<167>: [ 14  24  24 -40]
<68>: [ 14   4   6 -33]
<103>: [  7 -50  -2  -8]
<30>: [  5  27 -22 -50]
<139>: [ -4  20 -13 -33]
<71>: [ 14  24 -16   5]
<77>: [-41   6  -1 -35]
loc: [-1]
<77>, 3
find: [  5  27 -22 -50]
<30>
find: [  7 -50  -2  -8]
<103>
places <167>: [-40]
4
find: [ -4  20 -13 -33]
<139>
loc: [-41]
<77>, 1

<105>: [ 24 -17 -14  39 -17]
<101>: [-12  32  45   2 -41]
<145>: [ 7  5  4 16 37]
<29>: [  1 -58   1   1 -58]
<69>: [-18  26  45 -33 -10]
places <29>: [1]
1 3 4
loc: [-10]
<69>, 5
find: [ 7  5  4 16 37]
<145>
places <145>: [37]
5

<152>: [ -4  -6 -26   2 -45  16]
<59>: [-1 -1 -3  0 -7  4]
<2>: [ -4  -6 -26   2   8  16]
<92>: [34 -1 -3  0 -7  4]
<126>: [ -4  25 -26 -27 -45  16]
<78>: [ -2  -2 -14   1 -20   7]
places <126>: [-4]
1
loc: [1]
<78>, 4
next: [-2 -2]
[-14   1 -20]
find: [-1 -1 -3  0 -7  4]
<59>

<176>: [ -3   4   3 -10 -17]
<155>: [  6 -14 -14 -14 -14]
<136>: [-17 -18  47   9  15]
<36>: [-17 -10  -6 -17  15]
<175>: [ -5   7 -13  10  -7]
<130>: [  2  -2 -11 -16   2]
<157>: [-11 -19  -8 -25   8]
<10>: [  2  -2 -11 -16  16]
<154>: [ -5 -51   2 -11  28]
places <155>: [-14]
2 3 4 5
find: [-17 -10  -6 -17  15]
<36>

<114>: [-19 -10   8 -18  -5   0  21  14   7  -8  -6  12  13  -2]
<25>: [  8  -6  11  15 -12  -3  -3  31 -14  -2   2   6 -14  -1]
<188>: [  8  -6  11  15 -12  -3  -3  31 -14  -2   1   2 -10   9]
<8>: [-15  -5   1  -4  -3 -22   6 -20   1 -11  -8  -1  -3   7]
<94>: [ 34 -20 -22  -4   1  -3   8   1  23  -9   8  16 -12   0]
<53>: [ -1  16 -29 -11  16  54 -20 -20  24   0  25  -2   2  -2]
<143>: [-18  -2  -8 -37  27  -5  -8   7 -18  14  -6  26  -8  46]
<9>: [ -4   6 -24  -9 -11  17 -20  -2 -14  10  21  10 -13   5]
<109>: [-16  58   8 -35   0  -3  11 -15   1   4  -7  -5  23  -1]
<141>: [-14   8  10  -6  25  -6  -4  26  14  14  -8  -2  -2   0]
loc: [13]
<114>, 13
loc: [34]
<94>, 1
places <53>: [16]
2 5
loc: [9]
<188>, 14
loc: [12]
<114>, 12
loc: [-7]
<109>, 11
next: [-22  -4   1  -3]
[ 8  1 23]

<121>: [  8  28  23  62 -11  12  -3   7  -4  -6   7  11 -20  -5   5 -14  -1 -35
  -2  -3 -18   5  -2  -4 -18  11   7  18  -7   8  -2  11 -14   3  -4  -5
 -23  -1  -1  25  27]
<146>: [ -5  -1   4 -29   7 -11 -11 -27  -2   2  -8  12   6 -22   2  17   2 -37
 -23 -20  -6  41 -22  -5 -15  -1  13 -37  10  14   0   7 -16   1   3   7
   4   6  17 -20  27]
<138>: [  8  10 -16  20  -6   5   0 -32   4   8  -5 -11  -2 -17  17  -3  -2  -4
   2 -29  -9  10 -14  13  29  -9  19 -23   8 -11   1  -1  20  13  -4  -6
  10  -3 -27  15 -17]
<72>: [  7   1 -17  -6   8   1   6  37   5   9   5  -9  -4  -6  -6  26  -8  21
   0 -21  -9  23   3   8  -5  18  11  33  -6   8  -3  10  -5   0  -1   2
  45  -1   9 -19 -10]
<49>: [ 10 -18 -54  55  15 -12  -5   6   2  13   8  25  15  18  -6 -18  11 -11
  -5 -11  -9 -21   7  -7   1   1   2  -4  -5  19  -4  -7   4  -6  -2  -6
   8   7   2   2   8]
<129>: [  9 -15 -27  33 -15 -22   5  21  -6   4   0  11 -20 -24  -5 -14  11 -32
  -5  27  -6   3  -8 -46   6  16  20  -9  -4 -13   0  24   5   1   3  -7
   2   0  14   5   9]
<24>: [ -5  -1   4 -29   7 -11 -11 -27  -2   2  -8  12  14 -22   2  17   2 -37
 -23  -6  -6  -3 -22  -5 -15  -1  13 -37  10  14   4   7 -16   1   3   7
   4   6  17 -20  27]
<65>: [  3  19   7  29 -12  41   5  17  -3   0  18  12 -17   0 -18  25  -4   5
  -6  -5   7   0  -8   7  59   4 -10  31  -1  22  -2  -3  -3   7   8  -7
 -18  -2 -20 -20  -4]
next: [-15 -22   5  21  -6   4   0  11 -20 -24  -5 -14]
[ 11 -32  -5]
find: [  8  10 -16  20  -6   5   0 -32   4   8  -5 -11  -2 -17  17  -3  -2  -4
   2 -29  -9  10 -14  13  29  -9  19 -23   8 -11   1  -1  20  13  -4  -6
  10  -3 -27  15 -17]
<138>
find: [  9 -15 -27  33 -15 -22   5  21  -6   4   0  11 -20 -24  -5 -14  11 -32
  -5  27  -6   3  -8 -46   6  16  20  -9  -4 -13   0  24   5   1   3  -7
   2   0  14   5   9]
<129>
find: [ -5  -1   4 -29   7 -11 -11 -27  -2   2  -8  12  14 -22   2  17   2 -37
 -23  -6  -6  -3 -22  -5 -15  -1  13 -37  10  14   4   7 -16   1   3   7
   4   6  17 -20  27]
<24>
find: [  3  19   7  29 -12  41   5  17  -3   0  18  12 -17   0 -18  25  -4   5
  -6  -5   7   0  -8   7  59   4 -10  31  -1  22  -2  -3  -3   7   8  -7
 -18  -2 -20 -20  -4]
<65>

